(in the rows, 128 means zero)
Each named move below is a turn or a mirror, shown by a few rows before and after it. Which moves, in which order, take the first row of each later pair to the second? The first pair is answered.
k_723:
[120 119 120  75 164 119 137 119 138 104 161 143  89] => [ 76 138 159 109 178 104 117 121 127 109 139 122 144]
[109 169 143 125 127 138 131 136 146 118 121 138 156] => [136 157 117 104 119 148 142 134 151 114 136 152 119]
[109 141 153 139 125 120 137 168 143 126 101 116 149] => [146 125 118 112 116 134 158 167 150 123 120 133 100]
k_837:
[100 131 143 139 156 108 115 114 114 138 107 103 164] => [129 177  99  93 128 132 132 136 152 126 132 135 113]
[125 150  97 135 131 144 121 123 128 122 104 131 112] => [116 135 110 150 142 136 115 117 116 127  95 121 128]
[110  95 154 135 149 128 120 114 106 124 123 102 165] => [141 147 106  88 116 157 138 138 147 110 149 137 111]
[129 100 144 136 136 137 138 127 100 156 117 145 145] => [147 127 117 114 119 151 147 139 122 149 131 162 115]
k_236:
[119 114 151 122 131 134 136 127  90  61 115 103 178] => [109 147 112  76 134 146 133 121  96  73 169 142 120]
[128 127 138 159 101 119 121 146 132 189 104 126  93] => [127 134 134 153 102 121 121 145 130 191 112 130  87]
[102 164 115 140 107 135 116 123 136 179 139 146 112] => [110 143 140 171 105 128 116 127 132 171 104 121 151]
k_584:
[ 95 112 140 135 143 124 112 121 119 139 126 121 143] => [125  82 124 124 139 133 125 117 119 131 128 118 123]
[184 138  72  99 141 148 182 123 143  70  92 118 130] => [126 217  78  96 145 142 161 132 154  88 116 140 136]
[120 141 129 136 132  97 115 141 163 141  99 119 151] => [154 106 117 131 126 103 127 136 161 133  94 114 136]
[188 149 102 106  86 143 151 158 164 108 132 133 107] => [126 212 130 125  98 129 126 167 164 126 132 134 144]
Then:
Between the rows of a pair lie two moves.
[163 113 113 103 118 149 141 124 132 124 141 133 105] => [138 100 121 108 139 137 129 106 111 139 154 134 103] : k_837 then k_236
[100 128 139 168 154 102 142 133 132 202 108 130 134] => [129  96 118 153 154 105 155 125 130 205 120 139  99] : k_723 then k_837
[140  59 139 159 148  94 125  97 102 173 126 126 111] => [ 91 187 130 139 130 102 110 129 143 181 152 162 106] : k_837 then k_584
[114 141 141 101 142 135 126 110 109 117 152 131 123] => [148 112 133 103 133 142 137 110 113 110 143 127 113] : k_236 then k_723
[ 67 128 128 117 149 125 158  97 114  88 153 130 164] => [103  90 130 130 139 126 172 102 118  76 124 113 171] : k_723 then k_236
[169 141 120  90  97 127 123 124 141  99 152 121 112] => [170 118 144 120  97 118 122 126 134  95 120  95 149] : k_236 then k_837
[139 128 124 160 128 120 128 145 149 181 147 162  93] => [156 103 130 174 122 119 135 149 149 175 124 147 107] : k_236 then k_723
[ 93 190 129  98 111 125 114 147 147 112 129 111 148] => [131 146 142 122 101 122 127 152 148  98  89  86 169] : k_723 then k_236
[146 105 126 136 131 116 129 125 120 161 110 130 112] => [154 109 123 135 124 120 132 132 127 156 104 130 111] : k_837 then k_236
[138 141 120 101 106 139 132 149 146 111 158 139 119] => [151  85 122 112 122 129 133 130 122 117 157 130 116] : k_837 then k_723
[139 131 106  92 120 140 133 121 109 112 136 133 128] => [106 149 126 108 131 130 118 122 103 119 130 127 155] : k_584 then k_837
[ 93 124 119 115 148 128 140 127 109 115 103 128 159] => [ 94 118 117 110 151 128 139 123 104 115 107 128 152] : k_236 then k_584
[136  85  99  75 133 128 135 112 127 115 171 115  98] => [101 108 108  77 145 119 122 106 119 131 185 122 103] : k_837 then k_584
[171 103 118 125 107 140 144 148 143 118 115 117 113] => [154 147 124 127  99 142 136 162 157 115 110 117 129] : k_723 then k_837
[142  75 134 139 149 131 122 125  71 115 122 119 131] => [ 89 163 128 120 149 132 104 135  87 134 157 150 119] : k_584 then k_584
[131 158 127 126 146 113 141 142 159 152 121 184  98] => [147  85 144 149 162 103 145 122 132 150 100 160 113] : k_837 then k_584
[125  97 134 171 139  92 120 125 127 211 156 153  71] => [130 125 119 155 126 101 123 136 146 208 164 164  56] : k_584 then k_837
[107 128 140 116 130 115 133 117 143 159 121 143  98] => [123  99 147 127 131 114 137 113 136 152 104 133 110] : k_584 then k_584
[141 131 108 110 133 118 134 115 141 134 143 158 106] => [163 117 110 118 124 120 143 122 146 125 127 147 112] : k_236 then k_584
[ 84 154 133 124 129 129 108 121 130 121 122 100 170] => [ 81 174 117 111 123 133 107 125 139 131 138 117 147] : k_723 then k_584
[151 128 130 173 113 134 138 145 151 139  89 120 137] => [150 153 101 143 112 146 141 146 159 143 125 147  98] : k_837 then k_236
[130 148 129 174 126 118 124 130 111 129 107 132 138] => [141 161 118 163 115 128 131 138 125 124 111 140 125] : k_837 then k_236
[139 151 122 117 161 141 143 140 145 127 153 149 103] => [142 113 152 151 170 131 142 134 128 119 115 116 152] : k_723 then k_584
[109 175 147 136 135 122 117 153 141 120 122 114 168] => [175 130 120 116 115 141 145 157 150  98 113 111 137] : k_584 then k_837
[126  88 131 117 140 123 134 135 115 126 120 131 120] => [133 117 118 101 128 135 139 146 133 118 129 142 106] : k_723 then k_837
[ 99 112 170 144 145 125 114 111 108 107 101  96 173] => [117 155 108  77 128 150 127 119 135 112 164 148  85] : k_584 then k_584
[109 131 125 149 136 100 121 118 116 169 153 143 101] => [136  91 125 156 134 103 130 111 111 158 141 131 101] : k_584 then k_584
[102 173 150 168 136 118 109 141 162 154 105 131 141] => [178 128 113 144 112 141 141 148 178 125  98 131 100] : k_584 then k_837
[120 121 135 150 123 142 139 125 138 135 100 124 119] => [117 132 135 147 119 142 138 128 144 133  99 127 119] : k_837 then k_723
[119 103 131 115 154 119 123 108  93 130 147 118 130] => [ 96 143 144 121 149 117 116 122 102 126 142 117 154] : k_837 then k_723
[141 105 119 123 139 124 126 117 123 137 141 143  93] => [119 124 124 128 145 120 116 116 120 144 148 148  98] : k_837 then k_584
[159 107 122 127 140 120 131 116 123 132 132 124 117] => [118 148 138 139 146 112 115 122 126 142 136 126 139] : k_584 then k_584
[138 137 138 116 128 126 121 141 144 159 166 130 124] => [148 103 149 129 136 121 123 132 130 159 152 116 139] : k_837 then k_584
[121 171 101  82 133 169 138 146 134  92 146 116 149] => [ 95 153 135 111 151 151 123 135 113 100 126  97 189] : k_723 then k_837
[110 171 128 144 124 134 121 143 152 143 129 145 119] => [114 155 116 129 133 136 125 132 142 146 148 153  97] : k_584 then k_236
[ 95 148 119 111 146 110 124 133 140 136 153 147 119] => [149 104 101 109 131 119 145 136 148 125 137 139 100] : k_236 then k_723
[120 140 145 157 156 135 124 122 111 166 148 149 116] => [149 119 130 146 146 143 137 123 116 161 148 151  96] : k_236 then k_723
[145 135 125  94 137 158 140 123 145  89 126 122 106] => [144 117 145 113 141 149 138 120 136  83 105 103 132] : k_723 then k_584
[100 151 146 144 132 136 120 127 125 124 123 122 143] => [132 123 116 114 131 147 134 118 123 120 147 137  99] : k_584 then k_236
[143  61 133 124 152 166 129 114 124  90 136 103 144] => [103 163 115  97 140 175 116 135 156 102 173 142 120] : k_837 then k_584
[143 117 107 107 154 143 133 118 141 115 161 124  95] => [165 118 113 119 136 147 142 135 156 100 131 108 112] : k_236 then k_837
[105 214 130 144 105 100 129 175 175 146 111 149 144] => [148 164 137 166  92 102 146 182 176 131  72 124 158] : k_723 then k_236
[133  82 135 131 146 115 132 106 102 136 138 133 103] => [110 112 133 125 151 112 122 107 103 147 156 145 100] : k_584 then k_837
[158  98 144 153 115 127 137 137 123 109  89  99 161] => [147  73 143 152 134 120 132 119 102 120 105 104 148] : k_584 then k_837
[131 179 117  97 106 156 127 149 143  87 124 113 150] => [158 134 123 106 107 154 137 144 133  78 104  95 159] : k_584 then k_584
[125 147 131 118 125 137 134 131 135 112 125 117 132] => [115 147 127 112 131 136 132 122 127 117 135 124 123] : k_837 then k_236
[169  80 117  95 136 108 109 133 108 129 132 127  98] => [130 141 113  83 139 108  94 138 118 145 160 150  89] : k_837 then k_584
[134  81 117 113 144 134 129 109 105 115 147 123 123] => [102 112 144 132 148 124 115 116 105 116 132 111 164] : k_837 then k_723
[106 146 111 115 129 130 112 124 125 159 153 167 104] => [144  71 130 143 131 125 124 116 107 144 110 130 135] : k_584 then k_584
[151 117 101 120 124 124 153 125 140 161 132 142  92] => [153  85 124 145 129 118 152 120 127 152 102 114 128] : k_723 then k_584
[110 137 115  90 151 143 124 117 126 101 147 152 105] => [ 93 164 129  98 146 140 117 124 133 100 136 148 126] : k_584 then k_837
[121 187 114 110 116 126 114 159 157 179 127 147  90] => [131 190 126 126 104 128 117 173 168 166 100 130 115] : k_584 then k_837
[130 157  99 129 112 148 145 154 163 117 126 123 102] => [ 92 147 100 125 144 135 128 127 134 139 158 134  90] : k_837 then k_236
[144 103 116 134 141  89 135 133 130 171 160 125 109] => [129 109 135 157 140  81 129 139 131 172 139 111 141] : k_584 then k_236
[159  79 127 148 133 120 137 119 116 140 121 125 106] => [127 118 113 126 144 124 127 113 116 153 158 151  84] : k_723 then k_236
[142 198 128 114 117 140 145 157 168 117 157 138 106] => [122 199 160 144 123 126 133 161 162 115 130 116 156] : k_723 then k_236
[ 72 160 169 161 151 111 114 142 124 132 108 140 200] => [124  45 148 157 168 105 133 105  86 142 120 138 154] : k_723 then k_837
[162 165 145 103 114 138 134 148 122 121 111 129 176] => [147 181 137  93 118 138 131 147 121 126 128 140 166] : k_236 then k_723
[137  73 135 137 139 127 139 110 110 120 117 110 134] => [ 89 114 150 140 152 120 120 108 104 133 131 117 151] : k_236 then k_723
[130 163 160 213  94  97 118 160 142 136  84 113 147] => [161 187 122 174  71 117 133 174 168 125 108 139  99] : k_837 then k_723
[131 147 102 130 119 121 130 151 155 136 134 135 118] => [142 135  99 129 117 123 134 150 156 135 132 133 114] : k_584 then k_723
[120 151 127 136 118 121 126 131 145 148 120 155 116] => [135 125 118 131 121 120 132 122 140 151 126 155  99] : k_837 then k_723
[124 123 123  83 147 155 134 108 107  68 132 106 156] => [111 126 129  87 155 149 129 104 101  74 134 108 160] : k_584 then k_837
[133 175 142 157 103 121 131 165 146 139  99 117 156] => [177 148 108 128  92 138 151 161 152 129 116 130 108] : k_584 then k_584
[ 96 136 138 113 131 139 119 110  97  88 150 113 147] => [ 93 146 132 106 128 140 119 114 101  90 159 120 139] : k_723 then k_584
[132  95 120 105 147 148 127 105 104 122 142 135 118] => [114 107 150 136 145 136 120 115 105 121 113 116 164] : k_584 then k_236
[ 93 175 106  67 142 149 120 109 118 108 189 146 104] => [112 103 106  76 159 140 125  87  91 115 190 138  93] : k_837 then k_723
[119 115 112 163 154 103 115 115 135 167 143 110 125] => [144 116  90 143 141 116 129 121 149 158 151 120  96] : k_584 then k_837
[148 112 166 163 117 124 130 145 133 119  83  96 176] => [ 77 189 156 130 138 122 105 135 128 143 143 134 155] : k_236 then k_723
[133 104 129 144 148 118 136 108 119 138 122 123 132] => [115 144 138 146 141 117 129 120 130 135 115 123 153] : k_837 then k_723
[104 119 134 110 142 124 153 115  84 133 175 131  87] => [145 145 115 103 107 141 170 144 121 112 156 131  77] : k_236 then k_837
[102 130 149 143 151 109 124 118 106 160 132 130 129] => [124 124 123 121 145 119 133 116 112 160 151 145  93] : k_236 then k_723
[118 100 137 148 156 115 125 118 105 159 114 124 122] => [142 107 109 123 142 129 138 125 121 153 129 140  85] : k_723 then k_837
[149 120 115  91 126 145 127 120 139  85 141 118 125] => [141 116 137 113 129 138 122 123 136  84 117 100 157] : k_236 then k_723
[150 131 102  73  95 136 162 119 183 115 154 121  86] => [157 142 108  85  85 136 165 131 195 110 134 114 101] : k_236 then k_584
[121 130 142 145 123 112 120 131 132 142 101 126 145] => [122 153 121 125 119 120 121 133 142 148 125 147 115] : k_723 then k_584
[102  70 133 166 153 106  99  96  96 148 159 110 132] => [103 107 102 133 143 118 103 100 112 155 194 141  84] : k_723 then k_584
[116 103 146 136 134 126 142 138 113 111 104 136 151] => [131  87 132 124 134 130 148 132 109 112 115 143 129] : k_584 then k_837
[150  92 111 110 127 117 142 113 113 125 148 127 118] => [100 126 130 122 143 105 120 110 103 143 156 130 140] : k_584 then k_837
[167 123 109 133 102 131 132 135 155 117 120 133  87] => [127 162 141 162 107 117 115 146 157 124 100 122 134] : k_584 then k_236
[134 171 124 112 106 141 134 153 163 115 115 132 126] => [158 146 115 111 102 143 145 150 160 110 111 129 114] : k_584 then k_723
[145 109 134 132 139 152 113 124 129  88 109 104 163] => [117 172 118 107 136 158 105 132 144 100 145 136 138] : k_584 then k_584
[126 134 149 197 119  97 119 137 148 196 104 137 120] => [158 126 113 164 109 112 135 137 158 190 129 158  69] : k_584 then k_584
[181  96  89 124 109 134 146 128 139  89 122 151 134] => [156 126  76 105 117 135 139 125 138 106 155 173 109] : k_837 then k_584
[ 94 101 149 117 161 104  93  70  70 163 172 148 101] => [150 157 102  74 109 140 122 112 132 134 177 175  54] : k_236 then k_837
[155  71 140 136  98 148 140 103 135 153 121 132 115] => [117 114 127 110 110 149 127  98 133 167 163 159  93] : k_723 then k_236
[159  81 123 125 130 126 135 121 107 123 130 128 113] => [123 101 152 146 141 113 120 121  98 127 118 115 154] : k_236 then k_723
[140 108 126 176 123  93 115 135 162 168 109 138 129] => [137 131 109 157 120 100 116 140 172 172 131 155 106] : k_584 then k_584
[144 159 140 179 128 102 127 136 138 181  91 140 134] => [161 120 135 178 136 100 132 123 124 186  92 137 118] : k_723 then k_837
[173 113 114 102 139 141 113 117 125  86 133 116 106] => [156 106 116  99 151 136 103 104 112  95 146 119 104] : k_837 then k_236
[120 124 150 145 154 117 110 104 137 116 148  87 143] => [117 124 144 139 159 122 109 100 132 118 159  92 133] : k_236 then k_584
[132 150 108 120 121 119 134 145 138 149 115 149 100] => [143 112 130 146 126 112 137 141 126 142  85 121 131] : k_584 then k_584
[129 166 127 128 123 114 124 145 146 150 162 132 124] => [122 158 126 126 132 114 121 137 137 157 172 134 121] : k_584 then k_236
[ 88 175 130 123 165  99 134 112 115 125 150 144 146] => [110 136 110 103 169 106 144  99 103 122 168 152 117] : k_584 then k_236
[121 127 137 132 116 119 136 127 137  91 105 105 142] => [126 145 123 118 110 126 140 133 149  89 112 116 124] : k_837 then k_584
[163 149  95  99 117 116 156 121 130 169 155 173  59] => [202  85 132 153 106 107 168 129 127 148  79 121 121] : k_236 then k_723
[107 138 140 116 132 143 122 131 136  84 127 100 164] => [126 136 115  93 125 156 133 130 142  78 147 116 129] : k_584 then k_584
[118 121 162 115 153 138 128 154 115 124 108 143 154] => [116 145 147  97 148 143 131 158 122 131 129 161 126] : k_723 then k_584
[152 134 128 145 116 119 125 141 151 153 112 138 117] => [158 119 124 144 120 120 126 137 147 154 115 137 112] : k_837 then k_584
[162 122 136 149  98 135 143 160 161 106  94 116 139] => [160 141 123 136  95 139 144 163 169 108 107 128 122] : k_584 then k_236
[155 105 121 125 108 121 138 135 135 134 117 139  94] => [136 121 118 118 116 120 132 132 132 144 135 153  84] : k_837 then k_584
[141  75 134 174 143 110 125 120 116 175 117 141 117] => [171  86 129 176 116 120 139 142 143 155  93 135 123] : k_837 then k_236
[163 177 100 136  81 149 125 160 155 154 132 128 112] => [132 198 110 144  92 142 112 157 150 163 138 130 129] : k_584 then k_236
[139 115 140 149 141 120 119 125 116 162 127 139 115] => [127 145 140 147 136 121 115 133 126 162 129 145 116] : k_837 then k_584
[109 113 113 108 134 140 159 108  95  85 145 118 134] => [108 133 106 101 124 145 159 117 105  81 148 125 130] : k_723 then k_837
[153 155  90 114 107 138 142 142 157 158 154 163  67] => [ 98 209 134 146 113 123 118 155 158 158 129 146 134] : k_723 then k_837
[132 116 118 132 133 121 124 123 103 162 144 138 106] => [135 101 128 140 134 119 123 119  98 155 134 127 119] : k_723 then k_584
[151 118 134 131 123 114 135 134 130 163 125 166  91] => [155  96 148 146 128 108 135 129 119 156 104 145 117] : k_723 then k_584
[175 100 124 128 122 143 144 145 126  95 100 120 145] => [109 187 136 126 130 138 120 157 136 116 123 140 156] : k_584 then k_584
[130 114 143 154 153 122 126 107 116 117 117 129 162] => [116 128 125 131 162 124 120  96 110 129 151 153 131] : k_236 then k_837
[129 172 123 128 118 141 126 159 134 118 138 126 143] => [110 167 122 121 133 137 118 145 119 131 159 136 133] : k_837 then k_236
[ 81 144 133  90 149 172  99 120 107  89 159  78 157] => [123 108 110  74 142 182 115 117 107  79 161  78 128] : k_584 then k_584
[ 86 140 159 111 155 129 110 118  97 111 133  99 175] => [162 107 109  72 125 155 142 125 117  88 139 111 116] : k_584 then k_837
[157 179 103 107 111 150 133 161 183 144 134 140 123] => [119 200 120 115 123 139 117 157 175 155 140 138 143] : k_584 then k_236
[127  89 139 140 143 121 124 105  93 144 120 116 134] => [ 98 155 150 144 132 124 113 128 115 138 113 116 160] : k_837 then k_723
[ 85 142 139 164 158 145  85 132 150 131 125 151 143] => [110 114 147 176 151 147  93 134 151 118  98 131 161] : k_837 then k_584
[134  95 123 108 151 151 130  94 104 146 167 150  88] => [ 92 147 138 115 152 144 113 104 109 157 173 156 107] : k_584 then k_837
[118 140 152 173 115 118 128 152 141 162 110 137 140] => [163 110 128 156 103 131 148 152 147 147 110 138 112] : k_584 then k_837
[139 116 102 130 142 131 149 121 115 154 129 127 104] => [108 143 113 138 149 122 137 124 112 164 133 130 120] : k_584 then k_837
[142  94 108 104 119 136 138 129 114  96 138 119 106] => [ 82 141 144 133 132 117 111 134 109 112 127 111 156] : k_584 then k_584
[161 133 142 151 119 124 143 152 140 133 114 122 147] => [165 120 139 153 123 123 144 148 137 134 113 120 143] : k_723 then k_837
[150 134 108 129 115 135 134 133 136 156 133 132  94] => [156 137 113 134 108 134 136 142 141 154 123 126 102] : k_236 then k_584
[ 96 198 116 122 116 137 157 136 154 125 107 111 143] => [126 166 122 137 106 137 168 140 155 114  80  94 155] : k_723 then k_236
[142  95 110 103 140 140 126 112 111 123 157 137 109] => [142  78 125 117 144 137 127 109 101 116 139 122 130] : k_723 then k_584
[131  98 144 149 124 142 140 126 124 133 111 110 138] => [ 91 137 149 143 135 138 126 123 119 145 132 122 140] : k_236 then k_723
[111 122 116 118 170 122 106 125  74 130 144 137 146] => [140 105  97 106 162 129 118 124  79 126 149 141 121] : k_236 then k_723
[135 141 116 120 112 115 131 147 138 154 139 146  83] => [139  89 131 138 128 107 129 128 112 158 129 128  96] : k_837 then k_584
